Turns, then the turns between two rows, first turn first; the first pair answered
turn G:
[-0.43 -0.05  0.70 -2.57 -0.86 -0.79 -0.13 -4.56  0.94  1.02 -2.47  2.08
  0.01  0.62 -2.35 -1.01 -2.20 -0.03 -0.76 -1.58 -0.42  1.76 -0.89  0.60
  1.26  0.34 -0.49]  ->  [ 0.67  0.04  0.04 -2.26 -1.06 -1.28 -0.02 -5.19  1.39  0.71 -1.74  2.27
 -1.29  0.32 -1.85 -0.69 -2.40 -0.10  0.22 -1.92 -0.83  0.66  0.11  0.16
  0.94 -0.36 -0.68]
[-0.77 -0.77 -0.25  2.37  0.85 -0.18  0.34  0.28  1.49 -2.26  1.44 -0.32
  1.70  2.22  1.81 -0.83 -1.57  0.11  0.50  1.99  0.11  0.04 -0.86  1.12
 -0.67  2.44  0.75]  ->  [-1.35 -0.86 -0.07  1.88  1.07  0.15  0.49  0.36  2.77 -1.70  1.47 -0.24
  1.46  2.30  1.44 -1.20 -1.80  0.11 -0.17  1.96 -0.08  0.05 -0.72  0.96
 -0.56  2.10  0.84]
[ 1.63 -3.58 -0.20  1.51 -1.37  2.59 -0.30  0.84 -0.97 -0.93 -2.46 -1.48
 -0.05  1.82  0.15 -1.46 -0.88 -0.47  0.57  1.29  0.61 -1.09 -2.44  0.29
  0.91  0.37 -0.82]  ->  [ 0.83 -3.59  0.77  0.33 -1.30  3.08  0.71  1.20  1.24  0.15 -2.75 -0.88
  0.73  2.01 -0.55 -2.19 -0.89 -1.05 -0.57  0.42  0.36 -1.60 -1.48 -0.06
  1.49  0.20 -0.64]
turn L:
[-1.58 -0.11  1.12  0.30 -1.21  0.76 -1.76 -1.86 -3.27  0.64 -1.11  0.17
  0.94  0.24  0.57  0.13 -0.43  0.01  0.65  0.41  0.38  2.32 -2.04  0.60
  0.21  0.98 -0.40]  ->  [-1.47  0.44  1.03  0.74 -0.94  0.60 -1.69 -0.69 -3.85 -0.32 -1.19 -0.57
  0.97  0.49  0.71  0.34 -0.83 -0.04  0.79  1.01  0.19  2.45 -1.98  0.34
 -0.47  0.98  0.07]
[ 0.36  0.44 -1.06  0.09 -0.24  0.54 -1.54  1.09 -0.69  0.73  0.77 -0.61
 -0.07 -1.35  1.27  0.43  3.83  0.34  0.20  0.22 -0.21 -1.81 -1.40  0.62
  1.01  0.31 -0.86]  ->  [-1.22  0.10  0.11 -1.96 -0.15 -0.28 -1.46 -1.39  0.92  2.27  0.17  1.97
  0.30 -2.09  0.82  0.41  2.33  0.16 -1.03 -2.09 -0.24 -0.21 -0.43 -0.03
  0.92  0.04  0.51]
[ 0.53 -0.93 -0.08  2.78 -0.73 -0.29 -2.57 -1.67 -2.61 -2.14 -0.65 -0.93
  0.05  3.55  0.02  0.24 -3.44  0.08  1.58  1.37  0.11  1.42 -1.01 -0.04
 -3.36 -0.17 -1.55]  ->  [ 0.20 -2.01 -0.50  2.72 -1.82  0.18 -2.77 -4.18 -2.00 -1.44 -1.06 -0.11
 -0.24  2.63  0.53  0.30 -2.78  0.15  1.65  0.76 -0.29  0.08 -1.52  0.63
 -1.94 -0.28 -1.66]
turn E:
[ 1.73  0.11 -2.00  3.81  1.75 -0.18  3.18  2.77 -0.36  0.99  1.56 -2.47
 -0.91  2.87 -0.86 -0.56 -1.11  0.12  0.93  1.37  1.77 -0.17  0.80 -0.11
 -0.53  0.00  0.19]  ->  [ 0.60 -1.28 -1.78  4.35  0.74 -0.83  2.39 -0.29 -1.10  1.30  0.02 -0.93
 -0.25  3.44 -1.56 -0.68 -3.29  0.86  1.84  0.67  1.88  1.95  0.29 -0.14
 -1.37 -0.26  0.18]
[ 4.32  0.92 -2.19  2.11  1.20  0.55  1.42  4.46  1.19 -1.83  2.08 -1.85
 -1.55  0.36  0.24 -0.38  1.22 -0.02  2.37  1.27 -0.30 -3.70  1.59  0.49
 -0.53 -0.44 -1.39]  ->  [ 0.90 -0.23 -0.82  2.53 -0.50 -1.03 -1.39 -2.77 -2.48 -2.33  0.49  0.56
 -0.74  1.55 -0.56  0.63 -3.92  1.20  3.86  0.45 -0.02  3.33 -0.02 -0.74
 -3.52 -1.23  0.01]
[-1.60 -0.28 -0.51  0.95  1.15  1.94  1.53  0.89  0.80 -0.36 -1.80  0.00
  2.28  1.89 -0.66 -3.01 -1.23 -1.01 -1.55 -0.92  0.39  2.69 -0.95 -0.37
 -1.71  0.64 -0.24]  ->  [-0.56  0.95 -0.56  0.63  2.01  2.37  2.31  3.18  1.21 -1.03 -0.29 -1.19
  1.29  1.21 -0.46 -2.82  0.87 -0.64 -1.82 -0.02  0.02  1.95 -0.60 -0.18
 -1.33  0.60 -0.76]
[ 0.85  0.03 -0.48  0.48  0.77 -1.41  2.06 -1.07 -0.34 -0.54 -1.38  2.01
 -1.76  0.33  1.80  1.45 -1.11 -2.94  1.00 -1.47  0.09  1.72 -0.55 -1.21
 -1.98  0.02  0.65]  ->  [ 1.29 -0.17 -0.81 -0.08  0.70 -0.94  3.04  0.89  1.59  0.12 -1.68  1.76
 -1.65 -0.04  1.94  1.08  0.54 -3.67  0.67 -1.48 -0.12 -0.39 -0.42 -0.98
 -0.53  0.35  0.08]
turn V:
[ 0.39 -1.53 -0.98  0.83  1.93  0.22  1.70 -1.55  3.49 -0.61 -2.42  1.58
  0.82  0.79 -2.24  0.42 -5.26 -0.86 -2.10 -1.04  0.11  1.21  1.12 -2.56
 -2.39 -0.01 -0.89]  ->  [ 1.76  2.49  0.01 -1.26  3.44  1.54  2.87  4.10  2.21 -1.71  1.04 -0.75
 -0.27 -1.33 -1.87  0.60 -0.89 -0.85 -4.12  1.03  0.15  0.47  1.63 -2.05
 -1.80  0.24 -0.09]
[-0.12  1.32 -0.15 -1.51 -0.54  1.03  0.88  2.96  0.59  0.66  0.15 -0.76
  1.67  0.21  0.07 -1.15  0.63  0.19 -1.59  0.54  0.33  0.51 -0.10 -0.39
  0.50  0.98  0.31]  ->  [-0.01 -0.57 -0.63 -1.33 -1.27  0.30  0.26  0.56  1.49  1.54 -0.76  0.51
  1.34  0.01  0.50 -1.12  1.12 -0.66 -0.85  0.00 -0.06 -1.50 -0.92 -0.23
  1.62  0.66 -0.25]
[ 0.13 -1.79  0.03  1.08 -1.52 -0.35 -2.86 -4.44 -4.51 -0.97 -1.48 -0.34
 -1.21 -0.03 -0.08  1.54  0.34  0.23  2.47  0.16  0.00 -0.45 -2.35 -0.01
  0.63  0.17 -0.77]  ->  [ 0.05  0.53  0.65  1.23  0.03 -0.18 -2.20 -1.18 -5.43 -1.91 -0.63 -1.38
 -0.55  0.32 -1.32  1.04 -0.33  0.78  1.14  0.78  1.08  2.94 -1.64 -0.60
 -1.31  0.00  0.08]
[ 1.42  2.30 -0.70  0.86 -0.67  0.78  1.64  2.05  0.50  0.60  0.85 -1.51
  0.04  0.38 -0.49  0.24  0.85  0.54 -0.24 -0.41 -0.45 -2.14 -0.38  0.02
 -1.08 -0.21 -0.05]  ->  [ 0.58  0.65 -1.01  1.46 -1.46 -0.21  0.79 -0.54  1.15  0.90 -0.64 -0.32
  0.66  0.61  0.21  0.35  0.15  0.07  0.06 -1.24 -0.54 -3.63 -1.18 -0.06
 -0.48 -0.35 -0.65]
Now pairs of rows:
Between the rows of a pair lie 2 to 4 turns.
[-1.99 -2.58  0.48  1.35 -1.22 -0.92 -2.92 -5.33 -1.76  0.22 -2.62  2.22
  1.61  1.64 -0.36  0.24 -3.81  1.47  0.97 -0.59  1.26  4.57 -2.66  0.50
 -1.46  0.00  0.36]  ->  [ 1.71  0.59 -0.35 -1.34  1.94  1.07  2.17  6.07  4.11  0.87  0.96 -1.17
  0.74 -0.70  0.13 -0.99  3.66 -0.37 -2.98  0.71  1.13 -3.59  0.20  1.10
  1.86  0.68 -0.08] => G E
[ 1.52  0.92 -2.56  2.56  0.93  1.54 -0.56  4.07 -3.02 -2.56  1.06 -3.08
  3.44  2.63  0.39 -1.03  0.65  0.80  1.54  4.00 -0.14 -1.59 -0.85  0.44
 -0.97  0.66 -1.20]  ->  [-1.61  1.97 -0.46  0.10  0.31 -0.70 -1.99 -0.59 -5.37 -1.21  2.14 -1.08
  3.55  1.29 -0.90  0.18 -2.26  1.66  0.98  2.13 -0.09  4.93 -0.32 -0.50
 -2.76 -0.77  1.09] => V E L V
[-1.67 -1.96 -0.73 -1.86 -0.85  0.37  0.18  3.01  1.87  3.05  0.08 -0.83
  1.24 -2.18 -2.74  2.92  3.62 -0.32 -1.85  0.75 -1.63 -4.09 -1.95  0.64
  4.87 -0.03 -1.46]  ->  [-2.08 -4.70 -2.46  1.27 -0.55 -0.78 -0.13 -2.91  4.34  2.80 -2.18  2.39
  0.57  0.58 -3.53  3.28 -3.08  0.50  0.90 -1.69 -1.85 -2.06 -0.46 -0.79
  1.10 -1.71 -1.74] => V G
[ 0.04  1.14 -1.21  0.81  1.70  2.16  0.58  2.79  0.22 -1.41 -1.23 -1.56
  0.32  0.48  1.10  0.07 -0.34 -0.49 -0.85  0.85 -0.36  0.16  0.90  1.74
 -3.19  1.52 -2.80]  ->  [-0.52 -0.02 -0.64 -0.53  1.43  0.12  0.77 -1.28  1.72 -0.11 -0.99  1.74
 -0.82 -0.11  1.05  1.11 -2.97 -0.21 -0.27 -1.50 -0.91  0.33  2.32  1.38
 -3.72  0.06 -2.31] => V L V G
[ 0.93  0.26 -0.98  3.44  0.54  2.33  0.15  0.61 -0.73 -1.15  0.63  2.44
 -0.43  0.51  0.13 -0.30 -7.42  2.10  1.21 -0.48  0.02 -2.94 -1.42  0.45
 -1.70 -1.67 -3.27]  ->  [ 0.11 -0.42 -0.48  2.27  0.19  1.95  0.16 -0.15 -0.53 -0.27  0.64  3.83
 -0.23  0.39 -0.30 -0.10 -8.33  2.19  0.83 -1.59 -0.14 -2.24 -0.71  0.21
 -1.74 -1.82 -3.07] => L L
